The same turns and mirrors carry the whole set onto itself, and each row onto the other rows of its family. Which rows share a family with each named row? Give them in list order.
These 16 rows form 4 families of 4 rows each.
C: -17 1 13 -2 0 19 -2 -2 -1 -13 8 -11 -2 6 9 -5 1
M: -16 -11 -11 -6 -5 5 21 0 -22 -6 8 -17 8 8 -3 -13 -3
P: 6 11 -6 -9 1 10 18 24 -9 6 -6 -10 -9 2 -11 13 -5
W: -7 16 10 -3 6 4 3 20 5 -4 12 -21 -11 12 -1 5 -13
U: 2 -2 -14 -26 -13 3 13 8 4 8 11 -22 -4 -2 -7 1 -6
J: 2 -4 -17 -9 -8 13 12 12 -21 -1 -4 -7 -8 -5 -10 4 8
H: -5 3 0 -2 4 25 14 2 -18 1 -10 -4 3 1 0 2 7
T: 3 -2 -7 -17 -17 1 6 18 -2 2 17 -21 -11 1 -12 2 -11
Z: -2 1 -7 -26 -11 -7 26 10 -4 -6 11 -20 -4 0 -12 4 -6
Q: -16 8 8 -11 8 16 6 -3 12 -9 2 -13 0 5 12 0 0
X: -18 -9 -13 -3 -5 11 5 -6 -16 3 6 -19 0 3 6 -12 -1
B: -13 12 -6 -3 5 -4 7 21 3 1 6 -23 -17 8 3 5 -18
V: -7 12 0 0 9 15 9 17 -8 -11 -10 -2 -13 3 0 12 4
R: -16 10 1 -2 9 -6 21 22 -3 -11 6 -18 -5 15 -1 3 -16
K: -19 4 12 -13 5 8 18 -5 -1 -20 3 -10 3 5 5 0 3
F: -5 -9 -5 -8 -11 14 4 -4 -18 3 15 -21 3 4 -5 -13 1

The rest of the family of K: M, Z, R
The rest of the family of J: P, H, V
The rest of the family of F: C, W, T

The same turns and mirrors carry the whole set onto itself, and each row onto the other rows of its family. Which rows share a family with each named row? Give them in list order.
These 18 rows form 6 families of 3 rows each.
Zefu: 10 -5 2 -5 -3 -4 -24 3 -6 -21 11 15 -1 -4
rit: -6 -11 4 10 -7 -18 1 -15 -10 -2 1 0 -8 -10
vakul: 10 -2 16 -5 8 2 -21 -10 -8 -12 5 12 2 -15
nopo: -6 6 19 1 0 -19 2 -3 -12 -26 -5 12 11 4
dute: -6 9 10 -6 -3 -7 7 -10 -8 -28 -11 9 9 11
reb: -12 -12 -13 -2 -5 -4 3 -12 -12 -3 -7 1 -3 -7
Tel: -3 -19 -3 1 -8 3 6 -20 -6 -3 -1 6 -2 -3
butud: -14 -9 2 -1 -6 2 3 -10 -11 4 -1 -4 6 -6
nuguk: 0 1 20 3 -3 -13 10 -4 -11 -17 -12 19 9 7
fela: 10 -6 0 3 7 2 -22 -6 -14 -24 0 21 -8 -3
med: 13 -6 -1 -6 10 0 -16 -3 -15 -14 6 16 10 -12
lun: -15 -14 5 7 -1 6 -2 -14 -13 -3 3 -1 -7 -3
pogob: -11 -14 -7 11 -4 -11 3 -18 -11 -13 3 -3 2 -3
pog: 10 -9 3 -2 0 0 -21 9 -12 -21 -1 6 -7 -11
Tapi: 2 10 12 -2 -2 -13 8 -13 -13 -20 2 17 5 16
Pepi: 5 15 17 9 -8 -5 -2 -3 -6 -15 -10 6 3 11
Guni: 9 6 14 5 1 -2 9 -2 -13 -25 -10 5 6 13
tem: 9 -5 1 -14 11 -2 -16 1 -14 -24 -1 13 -6 -9

The rest of the family of Zefu: nuguk, lun
The rest of the family of Tel: fela, Tapi
The rest of the family of pogob: med, Guni
The rest of the family of pog: nopo, butud
The rest of the family of dute: reb, tem

The same turns and mirrors carry the whole set onto itself, and each row onto the other rows of its family. Which rows share a family with each named row? Give them in list order.
These 28 rows form 7 families of 4 rows each.
kere: -8 -2 -1 -1 7 0 -28 -4 13 3 -4 13 -9 3 11 8 17 -14 17 -4 -22 0 -15 -10 -9 -20 -1 28 -3 18 11 -23 -17 1 -6 -33 -14 8 14 1 16 -32 -4 0 12 -28 9 7 -9
pud: 0 -11 3 -3 8 -6 -16 -7 11 1 -3 15 -12 -1 13 7 20 -23 21 -6 -24 -3 -16 -9 -9 -14 0 22 -4 25 6 -22 -13 3 -13 -33 -21 6 17 5 14 -31 -3 0 11 -27 11 10 -9
Nikov: 5 22 3 0 9 8 -12 3 -5 4 -25 3 -8 2 19 -7 7 -8 11 -7 -13 -3 -12 1 12 -21 9 -2 -4 31 -2 -21 -4 9 3 -21 -13 6 6 8 7 -8 4 -9 14 -18 -13 21 -18
Kal: -3 -9 0 4 6 1 -29 -11 9 1 -5 10 -6 -1 18 10 20 -22 22 -6 -23 6 -13 -11 -4 -18 3 18 0 21 5 -21 -14 -2 -17 -32 -17 6 15 7 15 -29 -4 0 16 -32 12 2 -6
Bur: 4 14 4 8 6 0 -8 0 -8 0 -19 1 -13 7 15 -8 9 -3 10 -8 -14 -2 -12 7 15 -21 8 3 1 33 5 -22 -3 7 -1 -24 -15 11 7 11 9 -5 -5 -12 11 -16 -20 25 -23
kizo: 6 17 1 1 2 0 -8 1 -6 5 -23 1 -15 11 20 -2 6 -6 8 -13 -13 -7 -7 3 13 -20 3 3 2 29 4 -21 -1 7 3 -20 -20 12 6 11 12 -5 -11 -8 14 -17 -11 28 -22
rav: -19 -12 -8 4 -6 3 -12 -16 -1 -4 -1 -14 2 -2 3 -10 7 6 -11 -9 -7 -7 -19 0 8 -22 5 -3 10 24 5 -8 8 -3 -3 -11 -13 -8 -3 7 -21 -3 -4 -12 0 -14 8 9 -14
kuf: -17 -13 -6 4 -10 7 -7 -15 -2 0 -15 -16 9 -2 0 -5 11 2 -9 -6 0 -12 -21 0 12 -22 3 -4 8 27 2 -6 5 -4 -4 -12 -12 -9 3 1 -20 -7 -4 1 -1 -17 9 13 -18
bibep: -8 -9 -1 22 21 -6 2 -28 12 -7 10 1 12 3 5 -8 7 -2 -1 -14 -7 2 -21 -12 -3 -25 -5 2 11 15 2 -9 -18 -12 -1 -17 -14 -6 19 5 7 -19 3 4 17 -18 32 20 -15
vanez: -14 -12 -2 2 -10 2 -10 -13 0 0 -12 -11 8 1 3 3 7 3 -15 -5 -3 -8 -13 -1 7 -19 4 -3 13 28 -2 -15 8 0 2 -17 -10 -11 5 4 -22 -2 -6 -5 -4 -10 10 7 -17
rezaz: -3 17 2 -3 4 1 -2 5 -6 6 -20 6 -11 -1 11 -5 9 -8 12 -9 -11 -1 -3 8 14 -23 -1 -1 -1 27 4 -19 -6 12 2 -25 -16 10 10 12 8 -4 -3 -11 13 -20 -15 22 -14
nava: -11 -4 2 20 16 2 2 -30 15 -1 13 -1 8 0 1 0 1 -3 -2 -17 -5 6 -27 -11 4 -17 -8 1 12 15 5 -4 -9 -12 3 -19 -14 0 17 3 11 -23 -1 6 15 -17 29 21 -12
Zez: 2 -6 6 1 3 -7 -26 -6 8 -2 -7 9 -4 0 16 13 18 -21 19 -9 -23 -3 -20 -13 -11 -13 1 19 -1 22 5 -22 -14 -2 -5 -28 -11 3 18 4 16 -33 -2 -1 15 -32 7 2 -15
fal: -8 -9 -6 25 16 -4 -3 -31 9 -4 6 2 9 -1 1 -11 1 -8 -3 -14 -4 4 -22 -14 2 -17 -3 -3 15 23 4 -13 -16 -11 5 -29 -13 3 19 0 7 -23 3 4 18 -16 33 22 -12
vulo: -20 -11 -13 5 -11 5 -9 -9 3 -5 -13 -11 5 -4 2 -4 4 4 -11 -9 -1 -6 -19 3 8 -19 7 -5 12 25 -5 -12 11 -6 4 -19 -19 -7 -1 7 -17 -4 -6 -5 -3 -17 13 11 -17
rom: 7 18 2 4 9 1 -10 3 -6 7 -20 5 -10 5 21 -4 9 -1 13 -8 -7 -6 -15 7 18 -26 6 -6 4 29 6 -24 -2 6 -3 -25 -16 7 9 6 6 -3 -3 -12 13 -19 -13 24 -21
Tuk: -1 -6 -2 3 2 -4 -25 -8 9 -1 5 5 -13 -1 17 5 15 -19 18 -1 -24 4 -11 -14 -6 -12 3 23 -1 18 5 -22 -12 -2 -13 -30 -16 6 11 2 14 -35 -6 7 15 -27 9 6 -7
fis: -8 -12 -5 23 16 0 2 -24 18 -1 4 1 14 1 4 -2 4 0 1 -12 -1 7 -22 -12 5 -21 3 0 12 19 -3 -8 -13 -18 -2 -24 -17 -5 21 2 13 -23 1 6 21 -21 30 22 -19
Porab: 4 20 -3 3 5 0 -12 3 -9 -3 -25 -3 -11 4 17 0 6 -4 15 -8 -14 -2 -8 8 13 -20 -1 -6 0 27 7 -20 -5 5 3 -25 -17 7 6 11 10 -5 -4 -12 13 -23 -15 16 -21
Peku: 0 22 0 1 7 2 -16 1 -7 2 -21 1 -2 6 15 -2 4 -4 11 -1 -9 -5 -8 5 15 -25 -2 2 1 25 6 -23 -6 7 -3 -19 -15 4 10 13 11 -1 -7 -12 11 -14 -16 19 -28
firug: -18 -13 -3 0 -11 0 -7 -16 -1 -1 -10 -9 4 -5 0 -3 7 6 -9 -8 -3 -3 -19 2 11 -27 0 4 9 26 -5 -13 4 0 1 -15 -12 -14 -1 9 -19 0 -5 -4 -7 -16 9 13 -21
subeb: -9 -3 1 27 18 -4 -2 -29 6 -10 6 -4 15 -3 6 -6 11 -2 -2 -11 -6 13 -20 -11 1 -20 -4 5 8 17 8 -4 -19 -7 -5 -22 -14 -1 20 3 8 -23 -2 8 20 -21 29 20 -14
pemi: -8 -3 -3 21 11 -6 -2 -28 11 -1 7 6 17 -2 6 -6 1 -11 -4 -14 -4 6 -23 -18 1 -18 -2 -1 10 19 8 -4 -16 -13 2 -22 -14 2 18 6 11 -19 -2 4 21 -22 32 17 -17
Vomu: -2 -4 6 0 6 -3 -22 -13 12 3 -4 15 -5 -8 16 1 16 -23 19 -4 -20 5 -20 -11 -11 -10 6 25 -6 23 5 -22 -12 -2 -10 -35 -18 6 9 5 10 -31 -7 5 13 -32 11 10 -6
Fube: -21 -10 -4 5 -11 8 -8 -13 3 0 -8 -8 8 -1 0 3 4 1 -8 -7 -6 -8 -25 2 16 -18 8 -2 11 27 -1 -15 11 -2 -4 -13 -18 0 2 9 -17 -2 -4 -6 -9 -14 10 15 -21
mefek: -17 -13 -9 6 -9 6 -14 -15 -1 -1 -7 -10 2 6 6 3 12 4 -13 -12 -4 -8 -14 -1 10 -28 3 0 11 25 -5 -12 6 -2 4 -10 -20 -14 -3 6 -17 0 -7 -3 -3 -18 15 14 -21
dano: -2 -8 1 4 7 -6 -30 -11 8 4 -5 7 -14 -4 16 6 18 -24 23 -3 -23 1 -18 -10 -6 -18 -5 13 3 23 5 -23 -19 1 -10 -37 -13 1 13 2 13 -31 -2 2 10 -30 10 7 -4
sinek: -8 -3 -3 21 11 -5 -1 -26 10 -2 13 5 16 -2 5 -7 6 -6 0 -17 -6 8 -24 -6 6 -20 -5 3 14 13 3 -4 -18 -9 8 -21 -20 -1 17 2 11 -22 0 7 19 -22 30 21 -12

The rest of the family of Fube: Peku, subeb, Vomu
The rest of the family of rezaz: rav, Zez, fis
The rest of the family of kizo: fal, mefek, dano
The rest of the family of vulo: pud, bibep, Porab

The same turns and mirrors carry the whole set onto itself, and each row onto the other rows of its family. Which rows share a family with each named row? Give them in list order.
These 15 rows form 3 families of 5 rows each.
Pitim: 14 -12 14 11 -29 -8 -2 3 -3 19 -32 10 0 3 9 1 2 23 -23
bafin: 2 -2 -3 15 -3 -6 2 -1 -13 18 5 11 12 -3 7 4 6 10 -4
Muka: 16 -18 2 3 -17 -21 0 -9 -7 21 -13 -4 8 -15 7 10 -13 13 -4
tizil: 13 -16 3 0 -16 -19 -1 -13 -7 26 -14 -5 10 -11 4 -2 -13 8 -13
Tok: 11 -11 -2 21 1 -7 5 -9 -3 24 -3 19 8 -3 8 9 0 4 -7
rad: 14 -9 10 1 -16 -26 -2 -8 -5 29 -18 -13 5 -11 6 7 -1 10 -6
bona: 6 -9 28 16 -11 -5 -8 -7 -13 14 -21 2 -5 11 39 -1 0 2 -16
Fure: -3 -10 21 10 -13 4 0 -10 -7 16 -13 -6 -6 8 35 -3 -4 0 -17
par: 3 -11 8 8 -4 -11 5 15 -13 9 -9 -7 17 8 26 11 16 -6 -17
tofa: 4 -5 -6 13 8 -10 3 -6 -16 21 1 14 11 -2 15 7 0 12 -15
Tarov: 3 -14 26 16 -17 0 -6 -6 -3 16 -19 2 -6 9 35 8 1 -3 -8
rozan: 23 -9 12 12 -25 -11 3 7 -4 22 -30 0 -8 3 17 7 -6 22 -26
gumeg: 3 -11 3 6 -10 -17 2 12 -16 0 -12 3 20 10 18 1 13 -6 -17
Rarir: 16 -14 13 11 -20 -5 -5 7 -14 25 -28 10 2 3 21 13 2 26 -25
Pofor: 7 -11 10 10 -5 -3 0 7 -13 9 -7 -3 26 8 24 -4 15 -8 -16

The rest of the family of tofa: Pitim, tizil, par, Tarov
The rest of the family of Tok: rad, Fure, gumeg, Rarir
The rest of the family of Muka: bafin, bona, rozan, Pofor

